First come named turns, each shown by rows before and after it. For each pair of rows after them, which turns, in which order, take the first row to the second? The first pair is done for you.
Sizo:
[ 21  31 -13  -1  -5  -1  16  19  -5   8] => [ -2   9   8   3  15 -15  15  35  -2 -17]
[-23  11  27  37 -16  17   8  11  16  -5] => [-32   6   7  35 -19  24  15   8   9   7]
[ 15  28  45   2  -9 -31  -3  13  13   9] => [-42 -10   4  -4  10 -23  26  12 -10  27]
[-9  5 19 19  9  3  7 21  1 -4] => [-8 10 -3 16  0 17 12  9 -4 15]
kuz:
[ 35 -22 -29 -46   1 -19 -28 -22  38  -2] => [-63 -22 -27  10  -3  15  26   5   7  33]
[-19   6   5 -25  39 -41  15   8  -9   1] => [ -9  21   2 -20  40 -29  18   5 -21   0]
[-27  -5  18   9   1  -4  15   2   5  12] => [22 27 18  0  7  3  7 -4 -7  0]
pibut:
[-20  14 -21 -10  23 -25   8  -9 -33  33] => [-26  21  -9  23  25  15  12   7 -44  -1]
[ 23 -27   3 -19  35  -6  -5 -26   3 -37] => [  4 -41   5  -5  16  20  -5 -21  13 -44]
[ 49 -13 -15 -20   7  27 -31 -21   2 -49] => [ 25 -35 -18 -12 -18  37 -33 -24  25 -41]
[-17  10  41  23  -5 -16   2  17   6  10] => [-12  11  36  13  -4 -29   1  15   9  19]

Between the rows of a pair lie two turns.
[-10  13  -3  25 -18  30  13   2 -16   0] => [-19 -11  11   1 -32 -13  -7   0  20  18]
Sizo then pibut
[-30  13   0  30 -16  13  30  -1 -41  53] => [-14  25   1  25   0   7  33   0 -53  47]
pibut then pibut
[-27 -11  17 -11  17   8  14 -20  -5   0] => [ -2  12  11 -13  24   5  14 -23 -18   2]
pibut then kuz
[-27  -2  14  -4 -15 -28   8  -1  23  28] => [ -9  36  15  22 -17  11  17   2   2  15]
kuz then pibut
[-22  -1  38   8   8  -8  28   8 -30 -24] => [-21 -27  36   6 -25   8   8   0   6 -33]
kuz then pibut
[-43 -17 -26 -37   0 -41  11 -13  12  60] => [ 26  51  -7 -10  48 -14  19   5 -50  -2]
pibut then Sizo
[ 27  33 -24 -17 -24  18  30  10 -27  72] => [ -2  14 -16   9 -48  53  34  14 -15  58]
pibut then pibut
[ -3  -2  11  16 -14  12  -3  -6   3  -3] => [ 11   9   6  12  -7  16  -3 -10  -5  -8]
Sizo then kuz
[ 26   9   2   3 -35  -3 -32  -2  21   2] => [ 31  17   9  15 -28  11 -25   3  11  -9]
pibut then pibut
[-17 -27 -19 -14 -29  14  -7 -12  33  11] => [  2  17 -34 -11 -18  12  14 -14   2  42]
kuz then pibut
[-25  17  23  24 -10  20  29  25  -1  54] => [-40   1  34  24  -2   8  28  34  -3  39]
Sizo then Sizo
[-17 -22   8  19  10  12   4  11 -16 -22] => [ 21 -20 -13 -10 -20  10 -22 -15  10  -1]
Sizo then kuz
[  3  -8 -33 -11   1  17 -12 -20  -6  18] => [ 27   2   5  -1  17   2 -21   0  -6 -24]
pibut then Sizo
[-31 -24 -20  -9  15  -2  25  -7 -11   3] => [ 10   1 -25 -18  31  -8  22 -12 -28  -9]
pibut then kuz
[-32 -19  -7   6  15  21   4   6 -12  -4] => [-16 -18  21  10  17   7 -10  14  -4 -28]
Sizo then Sizo
[  4  11 -15   3 -16  -6  10 -17  -8  19] => [ -9   0 -13   0 -19 -11   9 -17  -3  20]
kuz then kuz
[ -7 -19  10  14  29 -12  -7  17 -16 -37] => [  9   1 -32   8 -29  12  -6 -19  10  28]
pibut then Sizo
[ -9   2   4   0   1 -19   5  -1  15   4] => [-8 12 -8  3  9 -9 15 -3 -5  6]
pibut then Sizo
[ 13  20  31  10 -10   1  15  -1  19 -30] => [-10  13  32  24 -10   1  21   3  24 -24]
kuz then kuz
[  6  21 -30   1   5  15  11  -6 -33  16] => [-13 -10  23  20 -24  13 -11  11  17 -16]
Sizo then pibut
[ -9  -5 -26  -1   0   6 -12  -9  -1  10] => [-23  -3   6  17  -5   4 -10   8  16   4]
Sizo then kuz
[ -7   4   0  21 -24  13  -2  14   6  24] => [ 18  14  20  19 -12   2 -11  21   6  -2]
Sizo then kuz
[13 22 16  0 -6  6 -5  6  3 -5] => [-23 -15  -1 -10   7  -7   7   5  -4   6]
Sizo then pibut
[  7  44 -23   0   6  34  30  -7 -15  42] => [ -7  32 -30  -2  -5  30  23 -12   0  53]
pibut then pibut
[ 35  41 -33 -14  22   1  21 -10 -38  17] => [-20 -30  27 -20  33 -49   4  21   1 -25]
Sizo then kuz
[ 13  35 -21  10  19  14 -15 -20 -27  30] => [-16  12 -25   9  -9  19 -19 -25  -1  47]
pibut then pibut
[ -5  -1   4   3 -13  -7   1   8  13  51] => [ -5 -10  35   6  18 -23  -1  28   5   7]
kuz then Sizo
[-15 -34   1 -24  24 -32 -22   1  26  10] => [-24   6 -25   1   3  10   7  -6   3  57]
Sizo then kuz
[ 26   6 -12 -24 -27 -11 -11 -12  13 -13] => [ 18   3  -4  -6 -33  12 -11  -7  15 -25]
pibut then pibut
[-15  -6  23  15  -5   4  -3  17  12 -17] => [-15  23  10  15  -2  -2  14  12  -5  20]
pibut then kuz
[-32 -23  22  -5   7 -54 -11   2  25   0] => [  1  33 -32   0 -11  -8   8 -24  -2  49]
Sizo then kuz
[ 13  -4   0  -5   1 -20 -23   1   6   1] => [ -1 -16   5   8 -15   2 -17   2  14  -9]
pibut then pibut
[ -6  -6  13  -8   0 -13 -10  11  14   5] => [  8  11  -4  -7  16  -4  -1   4 -10   7]
Sizo then pibut
[-27 -16  12  -2  -3 -32  15  15  17   6] => [ 25   3  12 -18   2 -34   0   4  17 -12]
kuz then kuz
[ -8  28  33  14  17 -28   5  13 -36  21] => [-30  20  23  35  -4  10  11  13 -35  17]
Sizo then pibut
[-24  24  -7  20 -34  28  18  -8  30  29] => [ -9  11  38 -12  24 -49   9  13  24  -6]
pibut then Sizo
[-11   3 -13  10  17  10  23  -5 -59  32] => [  6 -33  44 -11  -8 -40 -25   2  13   0]
Sizo then kuz
[-11   0 -12  21  -8  -9  15   0   2  15] => [ 15  10 -12  23 -11   8   7  -2   7  -9]
kuz then pibut
[-16   4   2   5 -26 -17  -6  -3  15  22] => [ -8   1   7  -6  -4 -37  -8   1   8  11]
pibut then kuz
[ 32  33 -29 -11  -5   6 -23 -13  10  26] => [  0  -3   6 -10 -13 -22 -35   0  46  13]
kuz then Sizo
[-13 -25   9 -15  -5 -20   1   4  10   2] => [-22   4   2   6 -10   2  21   8  -4  20]
kuz then pibut
[-19 -37  14  15  16   2  -6  -1  -2 -32] => [  8   7  -9  27   8  37  13 -13 -28  -7]
kuz then Sizo
[  5  12   1  -4 -30  22  -4 -24  11  11] => [ -8 -14  24 -24   2 -24  -9 -11  14  -5]
Sizo then pibut
[-15  26 -14   1  30   3  39   1 -35  42] => [  1 -11  44 -23   9 -51 -12   7  29   7]
Sizo then kuz
[ 38  23   2 -37  -3 -30 -14 -24   2  14] => [-14 -11  19  -3  38  -3   9   7 -25 -47]
Sizo then pibut
[ 32  26  31   9   3  10  12  12 -11 -31] => [-25   2  35  23  -5   9  26  24  -6 -16]
kuz then kuz
[-13  10 -13  12 -11  -7  20  12   3  36] => [-29  -6  -4  12   1 -17  23  22   2  23]
Sizo then Sizo
[ 42  14   8 -10   0  -3  -9 -10  15 -17] => [-24 -31  -9   3   3  26  11   1   7 -24]
pibut then Sizo
[ -5 -22 -18   0  -2  16 -15  -1   6 -12] => [ 19 -10 -11 -18   4  -8 -22  -5   7  -7]
pibut then Sizo
[ 44  12  13  20  18  15 -17   7 -16 -67] => [ -6 -21 -63  -1 -32  33  -5 -26  -2  24]
kuz then Sizo
[-17 -23  13   9 -11  14  -8   1  -3 -16] => [  0 -12  25  11 -18  11 -13  -2   1 -16]
Sizo then Sizo
[  6 -23  15 -19  12 -22 -18   6  17  -8] => [ 23   8 -17 -10  30   8   7  -3 -23  -5]
Sizo then pibut
[ 44  17   6   1  17  10   3 -21 -11 -28] => [ 10 -26  12 -23  30 -37   0 -16   4 -23]
kuz then pibut
[-34 -13  -1   3  42 -11  14   9 -16 -27] => [ 21  37 -26  -2 -23  18  -1 -24   8  26]
pibut then Sizo
[ -9  -5 -10  12 -11  37  -3  11   0   7] => [  7  -7  13   5 -11  20 -18  14  14 -11]
Sizo then kuz
[-40   0  12  21   8 -10  17  17 -11  15] => [ 25  36   8   0  24 -24   1   4 -21  10]
pibut then kuz
[ -5 -25   3  -5  18  12 -11   5 -11 -36] => [  6  -7 -33  -6 -10  29  -7 -17  -5   6]
Sizo then pibut
[  1 -29  25  -6  -3 -10 -24   4  21 -36] => [-17 -29 -42 -21  -3  -4  -5 -18   0  20]
pibut then Sizo
[ 17 -34   7 -34  22 -27 -31  -4  10 -50] => [ -3 -24 -61 -22  -1  36  -4 -27 -19  -5]
pibut then Sizo
[ -8  -2  17  -9   9 -20  -2   6  -3  -4] => [  0  16  -4   4   9   8   6  -3 -22   1]
Sizo then pibut
[  0  26   3   4 -20  -8   5  -3  20  20] => [-20  16  -9   2 -16  -6  10  -1  10  29]
Sizo then Sizo
[  3  -7  21 -22  -7 -46  -4  -3  24  15] => [-11 -17  39  -6  13 -32   3  16  11 -22]
pibut then kuz
[ 21   3  17   3 -14 -14  12 -11   6  -7] => [ 13  -6  14   5 -22 -10   9 -13  11  -4]
pibut then pibut
[-28  31 -11  37 -22  38  32   5 -14  45] => [  9  29  69  13  -8 -39  -8  23  21   1]
pibut then Sizo
[ -7 -17   6  -8 -17 -15 -12  -7  26  12] => [-9 16 28 22 -7  4  7 10  7  1]
kuz then Sizo
[-45 -30 -39 -10 -12  25   9 -13   5  17] => [ -3   9 -45  -2 -23  47   5 -22  -4  17]
kuz then pibut
[-32   2   2   6   5 -46  16  11   4  41] => [-22   1  20   8   8 -52   6  18  10  24]
Sizo then Sizo
[  9   4  20 -16  35 -48  -3  11  -3  -8] => [  4  36 -16  -1   3 -11  16  -7 -14  53]
kuz then Sizo
[ 35  10   3 -14  -4  -5 -12  -7  18  11] => [ -8   7   5   8  29   9  24  14 -22   1]
Sizo then kuz
[-40   7   5   5  21   9  18  11 -13   6] => [ -4  10  -7 -17  40   2   4   3 -23 -16]
kuz then Sizo
[ 28  12  18  11  -7  12 -12  -2  10 -18] => [ -9   0  14  18 -22  19   0  -1  19  10]
pibut then kuz
[ 11  18   6   7   5  -2  14   5 -14  -1] => [-21  -6   9   6   2  -8  18  10  -4   3]
kuz then kuz
[ -7   1  -6   9   8  -1  10   3 -13   7] => [  8  -3   7  -4  -6 -17  -8  -2   9   0]
Sizo then kuz
[ -1 -29  25 -10 -20 -39 -24   1  25  23] => [-27 -28  40   3  11 -41  -6  18   0   5]
pibut then kuz
[-31 -17 -25   7 -19  24  -6 -12   5 -11] => [  3 -16 -26 -10 -21  16 -20 -22  13 -22]
kuz then kuz
[ 14  33  38  21 -13  15  -2   6  23 -28] => [-51 -22 -19   4  -9  19  17  -6  16   9]
kuz then Sizo
[-17 -41 -12  -7  14  -6   0  -4  -2 -20] => [-17 -12 -17   8  31   5  22   2 -28 -11]
pibut then kuz
[-29  19  45  19 -25  -5  12  12  32   4] => [ -7  43  40   0  -5 -33  16  13  16  27]
pibut then kuz
[12 28  0  9  5 21  4 11 -7  8] => [-10   1  23   8  -8  12  -9  17  18  -3]
pibut then Sizo
[-21 -39 -43 -30  30 -33  -6 -20  -7 -24] => [-58 -14 -49  10  21   7  30  -9 -28   1]
kuz then pibut
[  6  18 -13  -7  -7  14  17   0   1  47] => [-27 -11 -14  -8  10   4  24  12  -8  35]
Sizo then Sizo
[-42 -74 -37 -12 -15  20 -13 -17   9 -32] => [-37 -30 -24  16 -63  45  -5 -22  25  13]
Sizo then kuz
[  4   8 -21 -17  32  -9  -1  -1  -3  10] => [ -6   9 -22  -3  33  -3   4   1 -11  13]
kuz then kuz
[-23  -1  -3  31 -10  29   4   8  -3  -7] => [ -6   0  -5   0 -28  -7 -11 -10  22  33]
Sizo then pibut
[ -6   8  20  -5  31 -36  11  13 -17   6] => [ 29  16  27   4  21  -3  -5  12  -9 -36]
pibut then kuz
[ 21   0 -44 -25  -2  13  -3 -22  -5  -4] => [  8 -18   6  -5  -2   8 -18  -1  15 -45]
Sizo then pibut
[ 16   1 -26 -27  25 -20   2 -10 -19   7] => [ 38  20  -1 -20  -6 -20 -11 -14   3  16]
kuz then Sizo
[-15  -7 -24  -6  23  -6   2  -5 -15  11] => [-12 -10   1  -6  30 -16  -4   8  -6 -10]
Sizo then Sizo
[ 11  -3 -13 -16  -6 -23  -6 -15   3  14] => [ -4 -27   0  -7   1 -20 -11  -4   7 -18]
pibut then kuz
[ 40  24 -45 -48   7 -28  -9 -24  -7  35] => [  3  10  -3  19  35  34   9  19 -36 -68]
pibut then Sizo
[-14  11  -2 -16  16 -37  15  -4 -18  37] => [  4  30  34  27   3   9  12  11 -13 -14]
Sizo then pibut
[-26 -22  -1  -8 -22 -24  -4  -4  23  30] => [ -2  23  41  25   6 -17   7  23  -4  -9]
kuz then Sizo
[ 30   1  -8 -11   0 -35   4 -18 -10   3] => [ 11  19  -4  13   1 -16  28  -9 -30  14]
kuz then kuz
[-18  31  50  27   0 -17  17  29   9  12] => [ 27  51  44  13  -1 -19   3  18  10   9]
pibut then kuz
[ 23 -10  17  -1  -8  13 -16  -8  -4 -16] => [  2 -21  12 -16  -2 -23  -7  -9  -4  13]
kuz then pibut
[ 22  18 -23   9 -26  44  -6 -17   0  -2] => [ 40  28 -27 -11 -11  20  -8 -26  -5  13]
pibut then pibut
[-15  -7  -8  -2 -49  -3 -14 -20  28  27] => [ 11  41 -15   4 -27  -2   6 -19  -6  37]
kuz then pibut
[-21 -25  23 -13 -32   3 -19 -11  33 -14] => [ 17  14  31  -3   8   9 -14   0  -9 -53]
pibut then pibut
[ -5  23  17   7 -17 -21   6   6 -15  31] => [-16   9  32  16  -7 -24   8  20 -20   7]
Sizo then pibut
[  2  -6  11  10  15  21 -14  10  -9 -40] => [-10  -8  14  17  11  19  -8  10 -12 -34]
kuz then kuz
[  6   1 -40 -13  -8  17   7 -20 -15  34] => [ 31  12  31  -1  19  -1  -8   8 -13 -38]
pibut then Sizo
[  1 -22  28   1  -2 -23 -22  13  24 -24] => [ 11   7 -34 -12  25 -15   7  -5 -32  14]
Sizo then pibut
